(in the rows, 128 means zero)
One turn moves each row of this set onto another row. After a few examples, where does it send each row asked below?
Zeza: [136 141 125 100 104 108  95  99 105 126 155 140 132 136 122 101 119 163
 146 172 111 119 125  89 131 113 138 124  98 177 143 110 108 144 152 115
 136 114 126 134 135]
paf: [138 111 112 131  94 140  86 101 117 110 120 143 114 132 131 145 118 147
 128 143 119 137 128  99 138  83 106 123 115 174 129 122 116 133 124 134
 112 129 157 142 152]
Kelad: [129 130 108  77 111  97 101 123 118 168 110 137 130 102 131 103  87 137
 124 128 131 126 105 109 144 130 133 107 103 151 128 137 119 100  94 122
 104 143 119 129 137]
Sesim: [120 111 129 124 114 133  85 115  99 118 118 145  98 164 110 128 104 153
 116 142 127 137 143 120 158 109 134 142 102 155 172 136  96  89 103 137
 146 105 146 123  89]
Fugor: [108 128 111 152 102 124  90 117 114 139 129 129 127 121 112 121  85 128
 131 130 146 145 115 128 143  97 144 130 120 161 154  88 100 133 110 166
 128 120 138  90 126]
pazil: [139 154 139 120 111 155 111 135 117 120  98 138 138 134 114 137 107 136
 127 144 115 125  97  97 176 122 148  99 104 168 155 125 107 137 105 135
 157 143 134 131 118]
zimo: [122 128 113 115 118 124  85  88 129 163 148 123 130 116 131  96 102 122
 148 159 119 131 136 117 147 126 136 139 123 143 140 112 108 145 132  87
 131 115 115 129 113]
foza: [116 113 116  95 111 103  93 127 119 125 128 133 112 129 118 146 149 180
 127 138 106 149 115 119 177 119  97 119 107 163 149 107  98  77 121 105
 127 118 131 140 107]
vemu: [129 151 106 117 107 122  87 115 120 143 139 142 104 143 103 126 102 129
 151 188 119 129 107 108 166 130 174 122 102 164 144 123 106 106 117  93
 145 132 130 110 139]
Keva: [112 104  97 135 142 128  92 107 122 135 113 145 124 137 124 117 128 140
 108 128 116 148 139 116 148 117 127 125 148 170 140  97 109 122  93 116
 117 101 101 131 122]
davan: [157 119 104  97 128 107 140 104 119 126 113 131 124 124  96 160 113 145
 147 125 133 130 130 127 160 117 132 124  86 187 144 103  81 116 120 120
 167 134 143 137 139]
mariv: [134 113 155  90 127  97 107 117 121 144 111 131 162 122 103 132 104 154
 110 119 115 158 121  85 134 126 156 107  92 160 153 107 107 104 146 123
 161 125 120 120 116]
Vugop: [126 126 131  82 104 117  87 106 105 135 135 146  90 124 122 120 118 134
 134 166 127 115 120 127 148 114 133 145 113 148 175 107  72 128 119  84
 118 113 141 133 113]
Vol: [132 133  97  99  93  96 104 115 108 131 142 155 102 109 149 125 126 161
 143 112 115 145 135  95 146 115 109 119 102 167 148 126  86 104 146 136
 106 135 155 149 121]
tezil: [129 107 129 111 126 101 103 114 120 115 108 165 139 105  93 142 116 124
 142 146 126 155 103 106 183 124 160 133 101 178 176 109  99 103 125 141
 141 119 139 101 134]
peke: [148 112 132 113 118 110  73 117 115 151 121 116 148 109 129 141 108 164
 134 153 121 160 122 115 146 118 124 130  97 135 150 138 117 132 143 130
 159 147 150 146 155]
Rut: [132 106 119  94 116 108  88 121 144 154 112 129 140  83 116 118 140 140
 113 136 105 152 108 138 166 101 115 123 116 143 147 114 110 128 102 114
 111 134 135 148 137]
Nivi: [166 121 100 121 132  81  93 103 117 152 114 158 118 112 138 140 147 140
 110 114 129 148 136 135 150 104 133 115  95 156 143 123 104 123 124 111
 156 129 119 152 115]
Rupu: [156 101 157  97 117 101  99 112 119 137 136 154 114 126 120 140  95 142
 138 125 119 158 130 117 155 134 143 129 104 175 148 137 149 108 116 114
 119 133 138 164 138]
pife: [117 138 142 111 129 111 112 135 106 116 112 139 116 142 103 126  73 144
 115 136  96 149 106 109 140 129 136 133 122 175 173  91 100 142 107 149
 117 130 127 135 108]
pul: [115 129  71  95 138  89 115 103 121 137 122 129 126 125 147 113 120 138
 163 123 124 141 120 116 143 108 131 138 138 157 122 111 116 105 101 126
 149 106 130 116 128]
nol: [131 140 115 107 100 111 100 104 130 152 140 155 125 106  97 109 101 132
 111 159 125 113 129 104 132 118 172 111  82 170 152 107  84 118 142 106
 111 127 115 115 128]
vozus: [131 143 117 141 100 122  67 135 128 112 119 133 111 112 139 139  98 149
 134 154 130 140  97 132 125 111 134 123 116 146 157 116 111 130  82 142
 115 138 126 126 147]
neli: [120 117 117 111 123 145  89 118 123 136 110 118 139 114 137 147  77 158
  89 137 126 128 124 109 133 124 136  95  90 166 122 121 101 119 129 119
 112 150 110 131 120]
sivar: [115 141 110 100 112 118  95 110 127 141 150 132  91 130 128 127 134 162
 130 150 105 138 118 124 137 109 186 120 119 164 143  90  96 123 129  81
 143 117 137 109 105]
lilok: [112 119 113  95 131 121 101 122 123 151 159 131 138 122 118 147 109 133
 130 106 142 143 126 132 194 102 161 123  99 179 148 112 112  87 132 120
 122 135 139 153 114]
Lon: [130  78 120 114 117 106 105 113 100 146 107 129 143  98 117 121 109 151
 138 145 151 151 119 125 148 133 160  89 104 189 127 103 128 126 121 122
 147 129 149 123 105]
lesus: [112 145  97 124 107 121  88 130 133 129 133 148 125 134 120 126 112 138
  94 123 105 142  96 102 141  94 125 117 118 176 165  92 112 114 102 130
  99 146 116 133  91]
Giler: [134 146 123  57 133  91 113 114 118 148 111 137 108 130 127 127 100 162
 122 107 137 142 120 116 122 112 177 134 104 171 154 106 101  97 123 135
 142 133 151 116 127]
Bediv: [152 150  97 119 105 109  99 125 113 154 109 134 118 116 135 114 121 153
 160 134 118 168 113  94 154 144 156 104 107 167 147 129 107 133 120 137
 161 160 156 123 131]
piv: [122 150 125 121 146 135  87 113 126 126 109 131 117 122 126 140 109 163
 116 117 130 142 128 142 156  95 199 133 104 162 151 115 100 131 120 147
 136 115 128 106 120]
zal: [123 140  88 128 107 114  75 123 105 114 130 113 121 165 119 146  89 161
 135 128 111 141 125 113 129 108 115 138 100 178 143 112  82 101 112 136
 135 122 112 106 119]
Paro: [135 153 128 132 105 114  71 125 120 140  99 113 114 140 136 140  83 147
 115 134 105 154 125 128 111 113 132 118 109 157 134 107 104 120 134 135
 152 136 128 124  88]
guf: [115 114 103 104 110 114  98 124 107 138 117 148 112 117 122 113  98 118
 160 129 149 157 127 105 164 147 149 131 121 158 182 122  81  82 112 129
 129 127 160 130 100]
tabem: [126  93 101 107 108 106  92 132 101 117 137 131 141 113 127 124 135 165
 155 134 129 129 110 123 164 105 149 109  90 152 151 145 113 109  78 112
 149 110 134 145 115]
zale: [110 110  92 124 122 106 101 103 138 138 132 133 119 112 115 159 117 162
 140 136 130 148 125 137 169 105 145 146 106 157 138 114 122  73 129 122
 153 113 138  87 123]

vozus turns into lesus
Giler turns into Bediv
Keva turns into Sesim
Now find these:
Nivi turns into tabem
Vugop turns into sivar
tezil turns into mariv

